(in the rows, 128 means zero)
which system made each run:
seq 1, kep (8 x 20):
[[148 136 181 111 107 142 160 128 121 150 128  96 110 108  69 112 122 148
  129 143]
 [ 80 181 105 123 164 138 115  94 141 150 106 158 122 133 173 132 125 125
  114  98]
 [188 119 115 138  75 134 147 179 129 106 121  80 153 142 157 109 148 139
  152 126]
 [ 60  91 169 109 134 102 118  99 163 133 116 166 120 100 118 106 155 114
  103 168]
 [147 187 119 119  90 154 159 118  75 125 143 103  67 121 132 143  94 179
  126 105]
 [ 98 144 145 138 164 144 126 144 182 175  72 100 197 171 138  95 152 101
  132 118]
 [152 108  76 113  62  95 120 131 142  60 131 165  90  92 195 136 146 141
   97 135]
 [123 128 229 112 123 151 167 128 120 185 132  88 124  97  54  83 144 144
  160 160]]
seq 2, pep (8 x 20):
[[173 146  74 121  88 132 150 166  67 108 137  69 110 156 136 161  85 145
  112 112]
 [122 104 168 128 135 129 138 130 224 140  63 126 179 136 108  76 161 120
  123 143]
 [132 148  70 115  99 115 119  93 102  78 154 183  53  88 186 159 110 158
  107 110]
 [152 170 214 158 133 168 138 152 128 188 137  88 177 129 112  83 176 132
  203 117]
 [ 43 134  62  91 114  89 104 131 102 115 105 129 111 156 190 171 116  84
   33 138]
 [243  91 163 132  65 149 186 172 143 109 130  67 134 107  73  85 136 178
  177 144]
 [ 10 176 121 100 179 131 117  44 194 154  66 197 100 116 177 117 129 128
   77 118]
 [252 169  89 178  65 156 129 190  54  85 189  88 126 142 167 156 126 160
  195  80]]
seq 3, piliv (8 x 20):
[[ 85 124 139 149 124 130 109 109 131 119 147 160 118 134 175 117 149 137
  156 135]
 [129 140 166 138  79 130 128 140  97 122 151 104 114 143  94 143 124 134
  117 140]
 [106 138 113  93 136 118 141 128 145 143  85 115 129 127 118 131 115 113
   70 129]
 [189 136  88 121 139 135 143 136 127 120 126 124 128 101 154 120 124 145
  154 104]
 [ 99 126 162 152 137 140 121 121 158 142 123 139 152 140 155  96 162 130
  167 134]
 [108 138 133 139  80 119 112 125  92 101 162 138  95 136 144 155 126 135
  114 133]
 [135 138 161 103 114 129 149 146 135 153 102  88 139 123  75 119 126 121
   95 135]
 [125 142  63 104 151 125 137 113 134 124 104 138 111 113 180 130 113 135
  113 108]]
seq 4, bure (8 x 20):
[[144  68 153 114 150  99 117 134 111 129 168 146 129  78  81 131 143  98
  137 160]
 [ 92 144 141 137 184 153 129  89  82 160 162 134  98 141  96 145  85 143
  161 122]
 [127 124 101 181 149 141 103 145 137 114 122 112 177 222 133 154 105 114
  146 106]
 [162  49 102 127 146  79  95 140 157  86 136 170 155 113 104 150 134  84
  102 147]
 [154 119 169 128 177 131 121 102  89 147 189 165 106  70  61 139 117 129
  170 129]
 [ 72 155 128 169 203 159 103 110  98 170 144 126 157 196 139 147 102 113
  173 101]
 [145  59  67 158 131  96  90 177 118  81 143 117 176 198 135 172 111  82
  113 136]
 [165  37 153 117 168  96 122 108 144 109 160 173 125  83  23 135 113 113
  125 167]]
seq 5, piliv (8 x 20):
[[108  95 160 135 148 147 157 128 131 155 124  94 137 148 111  90 123 147
  175 152]
 [ 99 122  93 148 108 126 117 103 140  83 122 150  99 175 148 153  94 150
  105 125]
 [196 149 168 141 106 128 118 149 154 126 124 127 159 117  66 134 142 114
  114 113]
 [ 81 147 105 101 173 106 101 109 124 154 125 168 128  89 170 134 147  91
  101 119]
 [169 103 127 136 128 144 151 161  61 138 176  82 123 126 127 121 124 142
  192 135]
 [ 49  80 134 128 136 124 137 106 178 123  84 126 134 182 127 107 116 134
  108 164]
 [205 150 103 144  89 127 121 116 123  71 151 156  91 118 103 169  95 159
  112  98]
 [115 165 183 126 175 131 108 130 174 187  98 137 191 116  97 110 165  82
  121 111]]
seq 6, suta (8 x 20):
[[149  92 152 103 161 130 160 111 120 146 131 114 109 106  39 124  89 140
  128 151]
 [ 95 130  93 151 207 147 113  87 135 137 120 153 134 182 116 155  76 129
  140 103]
 [184  96 109 177 132 109  76 161 146  88 151 154 186 158 121 160 142  89
  140 114]
 [122  89 169 103 140  82  98 119 118 129 165 175 122  62  67 146 151  84
   93 159]
 [144 126 122 113 202 145 151 116  57 171 167 100 105 117  63 149  70 132
  160 122]
 [ 94  65  89 156 199 124 112 137 149 128 105 110 190 220 111 139  92  96
  135 134]
 [187  63  88 149 121  83  83 121 160  46 153 200 129 117  98 177 113 109
   97 129]
 [155 137 222 134 175 126 103  98 131 162 169 175 136  75   5 138 133 105
  142 127]]
seq 7, Tabad (8 x 20):
[[ 90 118 122 112 125 127 145 121 148 135 100 121 121 129 164 100 138 137
  123 143]
 [132 145 139 120  92 144 158 121 135 125 110 106 101 132 122 114 117 166
  121 130]
 [125 176 141 127 131 142 134 122 159 150  91 124 144 134 129 117 134 132
  116 105]
 [144 165  98 111 107 128 136 135 128 127 110 124 120 101 180 123 143 135
  115 107]
 [118 126 142 104 123 132 153 137 144 156 105 107 137 102 158  82 159 134
  143 140]
 [ 87 146 120 106 110 142 160 104 132 133  98 113  88 136 150 114 107 163
  109 134]
 [156 166 143 132  99 153 156 144 156 139  86  87 144 148 125 105 129 152
  129 111]
 [117 179 115 110 119 126 126 108 173 133  83 152 126 104 170 118 149 130
   93 102]]
seq 8, bure (8 x 20):
[[138 121  62 123 100 105 115 142 148  87 112 148 131 119 212 131 150 120
  105 117]
 [148 107 198 109  74 114 143 146 126 133 148 116 120  72  94  99 174 130
  130 166]
 [ 57 192 131  95 147 148 148  80 105 166 110 129  72 119 139 129  98 153
  103 117]
 [174 167 106 157  75 154 144 179 136 115  98  64 163 192 162 122 129 146
  140  98]
 [113  68 109  84 113  86 135 124 201 106  76 156 132  82 155  95 163 114
   78 165]
 [173 177 164 113  75 144 152 111  77 127 176 138  53  49 119 126 135 181
  153 121]
 [ 42 199 175 137 138 166 139 119 158 192  70  91 160 181 159  91 149 130
  128 116]
 [164 124  28 103  58  95 132 176 111  71 106  97 116 141 206 160 123 119
   61 120]]
seq 9, pep (8 x 20):
[[123  47 106 132 171 115 130 124 131 116 138 131 136 153  99 132  96 120
  144 155]
 [125  91 142 154 159 130 114  88 136 105 156 170 111 147  72 146  90 142
  149 136]
 [137 139 145 156 184 130  90 109 113 137 164 166 142 139  71 167 104 104
  136 106]
 [147  86 112 130 187 103  97 149  97 137 163 139 163 126  90 163 119  70
  127 128]
 [125  34 119 116 185 106 131 125 109 127 159 134 128 119  77 134 100 109
  143 166]
 [110  79 127 146 194 139 129  85 116 123 155 150 107 160  63 146  65 145
  159 139]
 [141 111 130 177 191 130  84 109 129 118 160 169 157 177  61 177  86 108
  145 105]
 [154  76 130 142 186  90  74 131 114 116 177 176 163 115  63 174 122  65
  123 132]]
seq 10, suta (8 x 20):
[[177 146  76 108 126 118 132 155  79 120 139 100 122 120 121 168  98 115
   98 103]
 [131  90 143 111 167 121 144 132 188 153  83 123 170 118  99  88 141 112
  127 145]
 [121 116  85 139 155 127 116  82 109  98 164 184  79 113 165 147 102 154
  157 119]
 [147 124 199 177 107 144 117 156 132 135 146 100 174 175  75 122 144 121
  165 134]
 [ 72 137  93  93 133  89  98 118  97 124 134 153 104 116 142 177 115  83
   48 130]
 [237 113 122 121 146 143 167 162 133 142 122  82 157 103  74 111 113 141
  163 114]
 [ 22  93 126 125 195 114 107  74 166 142 113 183 124 141 153 115 127 112
  123 151]
 [223 123 105 179  96 140 117 154  80  73 189 125 118 149 118 166 100 156
  179 103]]
seq 11, Tabad (8 x 20):
[[148 176 117 110 144 138 137 124 114 154 126 126 120  94 146 125 131 136
  134  98]
 [108 125 105 122 136 132 139 146 125 144 112 103 145 139 186 103 147 126
  147 129]
 [105 109 129 114  85 121 149 125 150 110 103 116 106 131 146 107 132 150
  108 154]
 [137 162 163 120 114 148 153 110 151 144 102 116 113 119  90 114 119 157
  119 121]
 [134 194 107 127 143 145 127 123 131 149 104 125 135 134 158 133 124 132
  119  86]
 [145 132 105 117 105 123 133 159 140 127 109 109 149 110 191 101 168 122
  132 125]
 [ 88 114 146  93 109 123 156 109 145 139 106 126  98  93 146  91 144 145
  117 158]
 [120 168 141 116 114 162 171 115 119 151 103  85  98 146 110 114  95 173
  130 119]]
seq 12, sili (8 x 20):
[[108  96 153 143 144 118 104 128 100 133 176 151 132 118 131 130 149 108
  162 148]
 [119 109 141 130 132 130 137 143  74 138 154  90 122 157  83 148  97 124
  131 146]
 [132 103  99 126 160 124 131 129 150 124  98 118 146 166  88 146  86 117
   99 123]
 [175  92 102 145 150 117 111 114 165  91 135 174 136 116 119 138 120 130
  144 119]
 [130 116 163 155 164 129 101 117 114 140 176 161 142 113 111 129 146 113
  179 129]
 [104 106 122 144 146 126 112 145  67 133 169 105 132 169 115 160 107 106
  139 138]
 [149  74 111 122 148 116 139 151 135 122 113  95 153 162  76 138  95 112
  109 143]
 [148  81 104 130 174 113 119  93 161 103 131 180 119 114  90 141  98 130
  124 129]]
seq 13, kep (8 x 20):
[[147 149  94 128 143 130 121 144  99 133 136 115 136 140 141 150 115 116
  124 104]
 [143  77 114 128 153 115 127 148 149 125 122 123 161 135 122 117 134 108
  138 144]
 [130 106 126 132 131 120 120 100 121 102 156 165  95 110 114 141 111 143
  134 137]
 [137 155 157 150 148 149 119 130 108 150 146 115 140 153  91 142 113 126
  150 111]
 [125 125  89 135 149 106  95 142 131 118 126 144 157 145 154 155 132  89
  106 113]
 [181  76 125 116 124 112 139 151 116 114 149 115 130  99  95 129 127 122
  138 148]
 [ 92 120 140 130 185 133 118  85 119 146 149 164 107 123 105 135 105 130
  148 129]
 [162 149 101 166 128 147 117 145 101 112 145 112 140 179 134 158 102 133
  151  97]]
seq 14, sili (8 x 20):
[[131 119 120 123 121 114 116 105 146 102 128 162 108 115 111 148 113 129
   97 127]
 [169 157 142 142 147 143 123 127 126 142 141 135 140 111 114 127 133 131
  157 103]
 [ 91 118 106 132 154 119 109 137 108 138 137 130 145 147 168 133 137 104
  138 129]
 [147  81 132 121 100 120 148 155 116 113 135  93 126 134 109 119 124 135
  133 154]
 [ 99 127 145 117 157 128 130  91 151 140 113 151 112 123  85 132 106 131
  105 134]
 [170 153 102 157 125 141 115 125 122 104 142 142 123 146 138 151 108 144
  144  95]
 [124 116 146 139 149 118 104 154 147 145 127 131 183 132 136 116 167  86
  141 130]
 [117  86 110 103 119 103 131 131  79 113 165 129  90 102 133 142 119 125
  120 156]]

runs to name:
seq 15 (2 x 20):
[[110 129 183  80 140 129 165 132  99 189 132  94 115  66  97  90 148 127
  135 156]
 [ 82 137  63 120 148 154 163 106 100 130 110  96  86 176 182 128  72 171
  139 121]]
 | piliv
seq 16 (2 x 20):
[[105 104 116 108 125 115 141 127 189 126  68 122 146 141 131 107 129 121
   86 144]
 [162 138 130 122  94 124 131 100 144  93 138 174  81  76 131 129 131 163
  125 122]]
 | sili
seq 17 (2 x 20):
[[128 171 159 162 142 131  87  99 174 123 121 183 149 144  94 152 131 114
  109  96]
 [188 160 118 126 109 111 101 169  87 128 161 129 148  88 146 153 161  93
  124 102]]
 | kep
seq 18 (2 x 20):
[[178 112  90 171 128 137 115 130 107  86 163 139 121 157 136 153 100 151
  170 109]
 [127  96 173 159 153 115  90 137 145 131 149 146 177 153  68 143 138  84
  131 139]]
 | kep
seq 19 (2 x 20):
[[156 127 121 132 135 132 137 123 183 121  93 136 145 132 127 110 130 139
  131 115]
 [141 140 153 140 105 125 113 117 140 115 147 165 120  95 144 121 159 134
  141 125]]
 | kep
seq 20 (2 x 20):
[[ 91 104 154 153 173 123  92  81 152 124 156 202 127 118 124 127 138 122
  160 135]
 [150 133 143 163 123 131 101 149  57 123 197 120 131 150 100 169 118 114
  156 121]]
 | suta
seq 21 (2 x 20):
[[201 133 146 135 113 139 136 133 103 115 171 138 104  85  96 132 126 154
  167 118]
 [ 44 137 171 127 165 135 118 117 120 178 121 117 143 158 114 121 132 105
  124 144]]
 | suta
seq 22 (2 x 20):
[[120  67 141 115 136 124 154 131 137 132 127 114 128 113 129  88 141 140
  162 166]
 [ 81 140 123 139 127 144 135  86 120 117 131 141  82 158 130 138  91 164
  128 130]]
 | pep
seq 23 (2 x 20):
[[125 101 140 120 154 112 116 143 119 143 137 125 151 124  99 137 134  93
  121 141]
 [135 111  88 119 154 121 129 116 103 117 145 138 105 121 129 148  96 133
  129 125]]
 | kep
seq 24 (2 x 20):
[[150  89  99 121 206 120 122 111 134 132 133 150 140 119  84 144  92 111
  133 122]
 [154  80 105 167 178 135 115 119 124 106 162 150 139 155 123 134 104 137
  191 126]]
 | sili
seq 25 (2 x 20):
[[111 140  78 132 141 127 117 143 119 128 118 122 146 148 208 128 139 116
  136 110]
 [162  86 143 125  70 112 140 157 149  99 129 115 134 110 136 101 163 137
  134 156]]
 | suta
seq 26 (2 x 20):
[[ 86 143 152 129  94 131 136 105 159 120 105 139 109 140 139 114 134 149
  108 136]
 [158 184 131 124  90 136 131 137 112 126 126 116 116 118 130 142 127 139
  108 101]]
 | piliv
seq 27 (2 x 20):
[[145 127 102 138 140 135 133 148 144 128  97  98 160 178 112 138 101 123
  117 113]
 [143  83 105 125 138 100 109 123 168  99 121 170 138 108 136 128 141 113
  115 137]]
 | sili
seq 28 (2 x 20):
[[ 77 126 132 157 133 149 131 125  94 137 146 105 123 184 156 124 116 143
  170 135]
 [133  98 126 138  69 113 126 149 144  86 115 107 131 172 106 143 116 130
   88 147]]
 | piliv
seq 29 (2 x 20):
[[112 169 144 135  86 129 115 125 143 119 116 135 122 139 142 133 142 131
   99 118]
 [136 151 142 101 103 121 140 150 127 147 110 103 134 100 130 115 152 117
  100 128]]
 | kep
seq 30 (2 x 20):
[[117 151 166 104 109 100 101 116 128 134 141 166 114  73  97 149 151  96
   74 134]
 [167 181  98 107 151 148 149 137  72 160 142  96 112 103 137 137 106 139
  147  93]]
 | sili
seq 31 (2 x 20):
[[153 113  81 114 135 110 123 151  78 117 156 117 121 118 139 159 110 111
  118 125]
 [119  82 161 128 151 132 145 132 154 148 116 110 153 136  97  92 135 128
  155 156]]
 | pep
seq 32 (2 x 20):
[[113 190 135 116 122 127 111 120  83 148 157 141 107  96 155 148 144 115
  120 108]
 [140 120 129 110 125 133 157 178 104 161 117  58 158 135 140 100 143 118
  147 137]]
 | suta
seq 33 (2 x 20):
[[132  78 155 103  83 115 162 130 110 109 137  96  86 124  55 131  98 149
   97 177]
 [101 193 133 116 189 153 133  68 153 165  93 156 108 127  94 140  86 142
  107  91]]
 | kep
seq 34 (2 x 20):
[[138 149 106 127  96 131 134 144 134 116 105 104 130 153 150 134 121 134
  103 116]
 [151 113 131 106 110 117 142 136 161 122 102 125 134  98 126 105 146 129
  112 138]]
 | bure
seq 35 (2 x 20):
[[159  73  77 129 141 108 124 178 125 115 126 101 173 142 160 123 139  98
  138 135]
 [105  61 138 125 128 109 128  89 165  97 133 174 100 107 117 111 128 144
  132 168]]
 | Tabad
